In the data rows, the value 128 means zero.
Some points:
[121 123 134 166 144 145 133  85 124  98  97 112 115 122 161 137 127 106  98 136 141 167 144  81 188 127 132 135 160 153 158 104  93  90 157 117 122 110 190 100 136 162 109 137  99 125 110 106]
[135 160 174 156  92 101 113 149 125 136 147 110 169 149  94 119 147 123 112 136 145 130 125 154 121 115 152 131 126 162 119 112 129  99 107 115 123 141 139 134 175 150 137 129 133 176  95 123]
[130 116  96 100 122 109 147 139 129 160 147 160 153  95 120 127 163 128 136  79 191 119 141 121 159 197 168 174 147 139 133 116 120 112 133 125 130 114 106  99 118  97  96 122 153 165  84 120]
[136 125 156 128 112 161 140 116 107 121 116 109 118 135 117 130 123 121 113 120 103 111 142 109  91 171 135 147 132 128 117 181  82 181 141 130  88 140 160 153 143 117 203 124 106 146 112  83]
[111 130 117 118 128 143 155 130 119 131 141 111 135 196 150 169 133 110 200 102 112 115 116 120 124  80 145 162 120 109  94  91 128 119 129 122 112 125 130 129  55 128 111 118 132 143 141  72]
[ 88 147 136 127 118 150 130 147 125 122 178 138 105 112 112 116 103 109 114 107 111 136  87 128 137 117 100 127 132 125 134 179 112  59 151 137 152 149 100  98 123 152 180 130 106 150 118 116]
[117 110 111 101 115 110 136 121 143 119 122 110 119 127 111 156 144 231 150 103 131 125 110 112 125 110 196  88 175 188 142 143 109 123 126 125 122 129 113  92 121 108 113 106 114  89 156 106]
[ 96 171 156  50 149 116 124 125 105 109 118 134 104 101 130 110 132 105  94 148 109  96 204 152 107 102 141 139 130 148 178 106 121 134 107 139 137 128 103 137 105 147 120 139 116 126 132 109]
[101 103 125 117 120 178 134 160  88 163 124 157 193 150 175 111 167 116 114 124 109 129 101 125 128 156 137 117 161 122 119  96 119 123 114 107 114  94 112  96 113 142 166 129 101  82 154 144]
[105 134  90 162 149 179 175 127 126  92  90 127 106 106 108  99 133 135 121 111 105 119  88 166  90 140 107 119 140 117 133 109 153 124 171 148 121 144 125 108 120 163  93 145 182 134  86  85]
[103 128 101 123 114 183 130 102 149 117 110 117 111 102 128 145 119 113 110 115 113  65 126 182 138 160 189 128 109 129  91 122 151 146 125 144 171  92 179 148 124 123 139 136 103 134 139 124]
[123 100 106 117  97 129 119 121 130 125 117 132 115 148  99 126 125 138 129 151 171 149 158 182 189 120 103 110 114 130 101 134 115 168 147 106 154 141 147 135 100 208 132 122 124 116 120 121]
[184 119 101 114 109 153 130 103 140 120 117  99 112 130 131  99 157 130  92  92 134 145 113 108 132 118 146 116 132 116 126  99 147 109 136 137  97 165  86 177  93 119 156 149 120 173 169 163]
[137 136 130 141  86 106 140 126 132 102 141 130 130 152  83 108 118 124 135 116 114 127 136  89  94 134  87 100 125 196 140  95 144 134 145 117 145  88 159 143 112  93  95 112 118 138 123 149]
[102 175 159 138 102 114 156 119 108 111 109 131 141 121 140 145 109 138 112 105 105 137 150 157 145 109 126 130 149 114  77 113 143  98 133 101 140 140 111 157 133 114 128 138 129 113 131 162]
[122 133 100 167 144  95 165 143  73 123 167  93 123 113 175  99 129 176 113 137 159  99 106 138 126 138 105 129 111 148 138 150 103 127 102 134 139 115 126 162  88 141 117 132 122 134 193 140]
[106 161 111 128 134 149 175 161 151 132 114 111  93 115 123 137 129 136 190 146 168 114 134 118 122 123 115 123 186 113 159 135 128 151 108 142 101 127 145 145 126 124 145 131 126 119  97 222]
[149  90 175 119 160 111 152 117 112 121 134 106 124 132 117 132 141 129 101 112 148 151 105 174 127 123 130 133 135  91  99 127 116 131 147 190 110 144 180 104 165 137 118 113 142 133 148 149]
[112 159 123 148 155 113  75 135 131 107 177 127 115  94 107 101 161 120 125 127 132 106 123  79 114 104 140 103 138  69 104 102 113 138 136 133 116  97 143 178 139 150 126 108 146 100 112 104]
[146 141 143 145 112  91  89 137 158 132 120 153 166 134 146 129 108 142 105 107 145  92 147 126 105 151 129 112 135 123 161 124 141 127 162 114 137 163 147 114  69 168 144  65 150 122 138 131]
[133 133 117 104 128 113 134 110  93 120  99 128 177 130 129 121 118 112 132 179 113 136 132 152 166 125 112 102 128 124 147 133 174 159 121 149  62 124 106 106 119 141 132  91 128 135 113 106]
[ 80 102 138 112 138 150 130 143 132 125 125  98 164 128 152 125 115 116 163 136 141 125 123 115  99  88 155 120  88 138 146 146 157 109 147 119 139 135 139 139 182 119 140  88 169 131 136 131]
[172 131 115 157 128 111 127  82 122  74 113 147 162 123 146 120 148 122 142 169 116  96 143 110 100 133 131 112 121 111 102 155 137  84 114 161 138 146 125 100 141 121 124 166 114 115 125 133]
[124 124 108 146 113 100 190 126 123 172 120 133  76 130  80 136 112  98 122 167 129 111 131  94 122 128 162 145  97 103 127 101 107 115 131 119 120 126 100 100 142 137 133  92 132 106 189 108]
[ 95 123 157 182 129 130 139 165 219 162 107 146 106 151 159 126 148 110 140 129 101 132 138 117 144 139 138 100 132 144 119 132 137 133 117 146 113 111  92 141 142 163 122 164 148 182 158 124]
[102 136 106 129 118 114  82 111 160 136 132 148 145 123 121 134  91 131 171 129 145 140 126 154 123 149 122 103  99 102 155 130  85 100 113 122  72 159 152 152 119  89  91 143  90 132 136 115]
[120 131 128  97 126  84 135 122 156 136  96 153 120 129 141  86 102 200 125 142 112 120 103 113 115 127 119 189  88 134 105  96 110 125 148 119 107 101 135 128 137 140 164 169 136 123 116 147]
[107 107 139 159 113 146 123 113  95 152 103 113 144 102 117 124  98 112 125 166 140 124  91 124 132 137 113 153 143 151 140  93 131 129 103 109 136 153 120 150 150 102 107  98 150 143 163 124]
[129 131 138 126 126 106 126 112 186 127 133 119 113 119 117  96 116 118  88 132 129 158  95 142 121 114 138 112 122 124 130 123 157 122  84 108 118 126 144  97  84 107 157 112 135 109 119 131]
[145 169  99 117 142 106 155 148 145 147 138 188 131 136 140 141 146 163 131 145 114 143 120 126 128 113 106 146 153 123 112 136 141 131 115 128 127 168 137 153 168 118 113  98  56 138 125  87]
[134  90  61 139  65 132 106 117 123 146 168 132 141 140 135 141  84 122 101 127 116 156 159 149  76 109 127 139 149 111 147 114 133 129 131 178 129 101  97 128 166 144 116 104 102 106 114 154]
[124 123 119 106 115 132 104 178 120 130 139 106 107 169 162 137 136 119 103 103 103 111 120 117 122 129 135 128 107 108 134 137 102 129 110  85  97 131 135 116 162 156  60 167 160 133 139 154]
[155 144 141 113 199 185 133  80 131 199 131 126 140 126 129 133 125 136 120 130 153 151 159 114  83 128 116 102 116 160 104 136 112 119 142 122 137 161 105 166 123 147 121 132 141 112 129 142]
[117 145 146  92 104 141 110 108 116 109  97 174 129 109 133  98 119 136 158 102 189 162 130 101 124 105 108 116 108 103  94 150 114 151 115 128 152 112 124  82 161 131 126 117 125 163 165 122]
[190 128 151 114 127 167 119 178 138 109  95 116  93 157 149 107 120 122 137 107 142 135 124 155 151 143 106 122 116 128 155 136 112  99 102 164 146  98 116 140 138  85 132  71 141  97 114  91]
[126 143 154 143 134 108 105 119 105 109 127  91 114 150 112 116 140 133 172 169 151 182 148 184 103 189 156 131 130 108 129 153 150 110 168  86 123  82  88 136 130 138 125 124  93  99 131 120]
[135  72 188 145 131 119 163 121 147 126 130 140 134 125 149 124 117 124 119 116 114  96 108 131 150 126 129 100 109 107 136  99  99 162 153 111 160 152  96 164 159 117 124 128 108  98  79 126]
[126 144 109 113 117  94 136  95 151 123 157 139 119 129 173 128 169  70 159 136 102 176 130 158 111 121 131 146 116 181 121 119  87 129 117 140 137 127 146 132 120 113 137 103 155 115 109 155]
[123 100  96 130 174 143 115 145 177 136 146 117 138 165 120 102 159 158 113 161 105 105 150 131 126 132  85 173 158 107 122 111 135 123 116 111 168 144 150 100 140  86 145 127 140 135 161 116]
[150 121 159 115 118 133 134 149  88 174 132 154 135 118  94 126 135 136 159 103 118 139 119 109 126 125 119 124  98 137 150 104 163 105  92 172 142 134 175 135 126 171 150 184 128  89 130 132]
[136 111 155 173 108 107 138 114 122 168 121 102 119  88 138 113 144 102 135  72 116 133 144 142  96  95 110 133 134 117 127 169 157 177 111  92 140 138 138  92 112 114 104 142  94 106 127 121]
[144 115 134  94 164 140 133 179 148  57 145 130 126 118 121 143 136  97 105 127 147 119 102 113 108 133 122 136 100 153 133 114 150 141 144 112 117 150 128 118 139 158 120 113  58 144 149 160]
[143 176 118 127 105 176 134 155 128 107 149 137 147 114 103 129 121 114 111 117 127 138 139 114 175 132 133 116 118 145 107 130 135 162 123 128 111 146 134 144 147 103 131 149 142  91 165 106]
[111 191 147 131 157 118 141 137 105 145 123 116 126 154 130 140 105 132 110 112  92 137 141 112 138 168 136 103 111  99 119 119 123 137 161 168 165 141 145  83 119  96 109 116 137 146 136 173]
[125  81 169 118 121 135 104  97 115 104 125 204 120 131  99 127 145 131 147 138  77 122 132 125 135 125 146 168 158 126 150 166 115 115 130 130 122 126 109 166  94 121  92 113 150 144 149 158]
[119 109 107 199 162 148  90 169  94 140  84 123 132 120 100 131 139 142 107 115 116 126 173 132 146  87 127 142  83 136 119 141 108 117 146 132 108 112 115 125 101 107 143 100 102 148  87 164]
[ 92 110 132  99  85 146 133  97 156 141 163  85 159 126 124 157 200 183 131 151 121 117 129 115 138 142  78 112 108 115 133 131 116 128 125 136 121 107 105 107 123 112 124 132 137 155 107 115]
[185 171 125 127 101 136  62 123 143 138 116  99 124  79 124 165 140 143 161 137  94 118  85 126 146 128 111 170 125 133 140 120 124 144 144 128 140 131 108 112 142 143 118 110 146 114 149 146]
[136 100 153 145 178 116 120 128 134 106 173 161 111 115 131 204 103 137 134  97 139 108 132 141 117 124  93 116 136 139 119  97 124 130 117 124  96  87 103 103 138 120 179 165 158 142 157 118]
[168 107 122 122 120 141 184 171 152 128 161 143 151  73 135 157  90 147 101 171 114 169 137 110 132 127 153 136 125 100 112 164 138 109 112 106 123 102 148 152 103 132 111 129 170 129 109 123]
[ 93 101  93 127 156 109  97 142 123  95 120 108 138 121 119 122 103 120 131 109 112 182 122 114 145 150 145 145 125 150 111 148 129 176 121 159 149 156  98 127 112 123 124 145 116  99 106 109]
[146 129 105 145 122 153 105 116  91 124 183 171  72 143 145 108 114 130 147 160 122 106 135 137 137 126 146 105 123 150 111 118 139 130 108  95 113 175 138  75 141 110 142 133 149 124  78 153]
[152 169 133 154 162 143 131  88 121 138 143 153 136 165 122 130 112 135 115 135 145 145  86 127 139  99 158 134 118 105 200 142 127 173 108 124 173  79 119 130 125 127 131 145 103 171 116 122]
[110 129 177 134 119 118  94 103 110 136 131 130 100 153 161 129 117 127 108 155 192 104 128 103 150 133 112 164 147 159 104 169 209 138 150 164 105 119 131 145 118 105  89 131 123  95 112 113]
[137 123  88  96 159  88 124 131 105 163 112 144 136 121 116 107 127  90 127 126 114 117 116 148 142 103 109  98 140 139 145 164 121 125 176 108 130 107 156 149 146  85 133 144 145 129 152 132]
[105 113  96 122 154  97 127  81  99 108 104 110 103 141 126 151 137 133 127  75 119 138 157 113 159 170 111 126 110 110 154 136 180 116  92  99 144 141 133 181 176 149 154 109 140 115 105 116]
[141 137 122 127 144 124 144 118 168 125 110 107 170 163  92 117 105  88 120 115 139  79 107 118 133 124 112 129 140 130 101 154  99 112 105 129 127 118 101 122 133 154 113 145 131  87 108 162]
[167  99 137  93 139 110 101 136 117 161 130  72 118 101 143 118  89 135 177 146  89 114 136 113 129 132 134 101 173 120  96 105 123 122 110 133 142 115 137 126 121 143 126 134 106 206 111 113]
[139 137 147 144 124 127 125 147 132 106 135 107 159 121 134 121 118 125 145 126 147 139 184 143 137 115 134 147 129 113 175 119 133 143 160 134 143 152 128 119 126 115 154 191 149 111 138 111]
[119 116 107  99  92  99 111 164 113 140  77 145 102 141 130 194 168 101  99 174 177 138  93 119  90 116 119 113 141 116 127 131 120 128 121 121 158 139 123 129  94 100 138 172 149 147 107 123]
Along one direction, these points spread out more than along any other. Take the direction at right angles to it along which they spread out most. Go by this last direction. Where along it does each point below lie, from 0 to 99? The average is 50, and the first point in the table lies past the average. One standard deviation of the points above along it is 16.
[126 144 109 113 117  94 136  95 151 123 157 139 119 129 173 128 169  70 159 136 102 176 130 158 111 121 131 146 116 181 121 119  87 129 117 140 137 127 146 132 120 113 137 103 155 115 109 155] -> 32
[107 107 139 159 113 146 123 113  95 152 103 113 144 102 117 124  98 112 125 166 140 124  91 124 132 137 113 153 143 151 140  93 131 129 103 109 136 153 120 150 150 102 107  98 150 143 163 124] -> 43
[ 96 171 156  50 149 116 124 125 105 109 118 134 104 101 130 110 132 105  94 148 109  96 204 152 107 102 141 139 130 148 178 106 121 134 107 139 137 128 103 137 105 147 120 139 116 126 132 109] -> 46
[129 131 138 126 126 106 126 112 186 127 133 119 113 119 117  96 116 118  88 132 129 158  95 142 121 114 138 112 122 124 130 123 157 122  84 108 118 126 144  97  84 107 157 112 135 109 119 131] -> 49
[119 109 107 199 162 148  90 169  94 140  84 123 132 120 100 131 139 142 107 115 116 126 173 132 146  87 127 142  83 136 119 141 108 117 146 132 108 112 115 125 101 107 143 100 102 148  87 164] -> 59
[123 100  96 130 174 143 115 145 177 136 146 117 138 165 120 102 159 158 113 161 105 105 150 131 126 132  85 173 158 107 122 111 135 123 116 111 168 144 150 100 140  86 145 127 140 135 161 116] -> 57
[136 100 153 145 178 116 120 128 134 106 173 161 111 115 131 204 103 137 134  97 139 108 132 141 117 124  93 116 136 139 119  97 124 130 117 124  96  87 103 103 138 120 179 165 158 142 157 118] -> 69
[167  99 137  93 139 110 101 136 117 161 130  72 118 101 143 118  89 135 177 146  89 114 136 113 129 132 134 101 173 120  96 105 123 122 110 133 142 115 137 126 121 143 126 134 106 206 111 113] -> 46
[137 123  88  96 159  88 124 131 105 163 112 144 136 121 116 107 127  90 127 126 114 117 116 148 142 103 109  98 140 139 145 164 121 125 176 108 130 107 156 149 146  85 133 144 145 129 152 132] -> 47
[105 113  96 122 154  97 127  81  99 108 104 110 103 141 126 151 137 133 127  75 119 138 157 113 159 170 111 126 110 110 154 136 180 116  92  99 144 141 133 181 176 149 154 109 140 115 105 116] -> 49
[ 95 123 157 182 129 130 139 165 219 162 107 146 106 151 159 126 148 110 140 129 101 132 138 117 144 139 138 100 132 144 119 132 137 133 117 146 113 111  92 141 142 163 122 164 148 182 158 124] -> 77
[117 110 111 101 115 110 136 121 143 119 122 110 119 127 111 156 144 231 150 103 131 125 110 112 125 110 196  88 175 188 142 143 109 123 126 125 122 129 113  92 121 108 113 106 114  89 156 106] -> 9
[139 137 147 144 124 127 125 147 132 106 135 107 159 121 134 121 118 125 145 126 147 139 184 143 137 115 134 147 129 113 175 119 133 143 160 134 143 152 128 119 126 115 154 191 149 111 138 111] -> 57
[126 143 154 143 134 108 105 119 105 109 127  91 114 150 112 116 140 133 172 169 151 182 148 184 103 189 156 131 130 108 129 153 150 110 168  86 123  82  88 136 130 138 125 124  93  99 131 120] -> 18
[124 123 119 106 115 132 104 178 120 130 139 106 107 169 162 137 136 119 103 103 103 111 120 117 122 129 135 128 107 108 134 137 102 129 110  85  97 131 135 116 162 156  60 167 160 133 139 154] -> 66
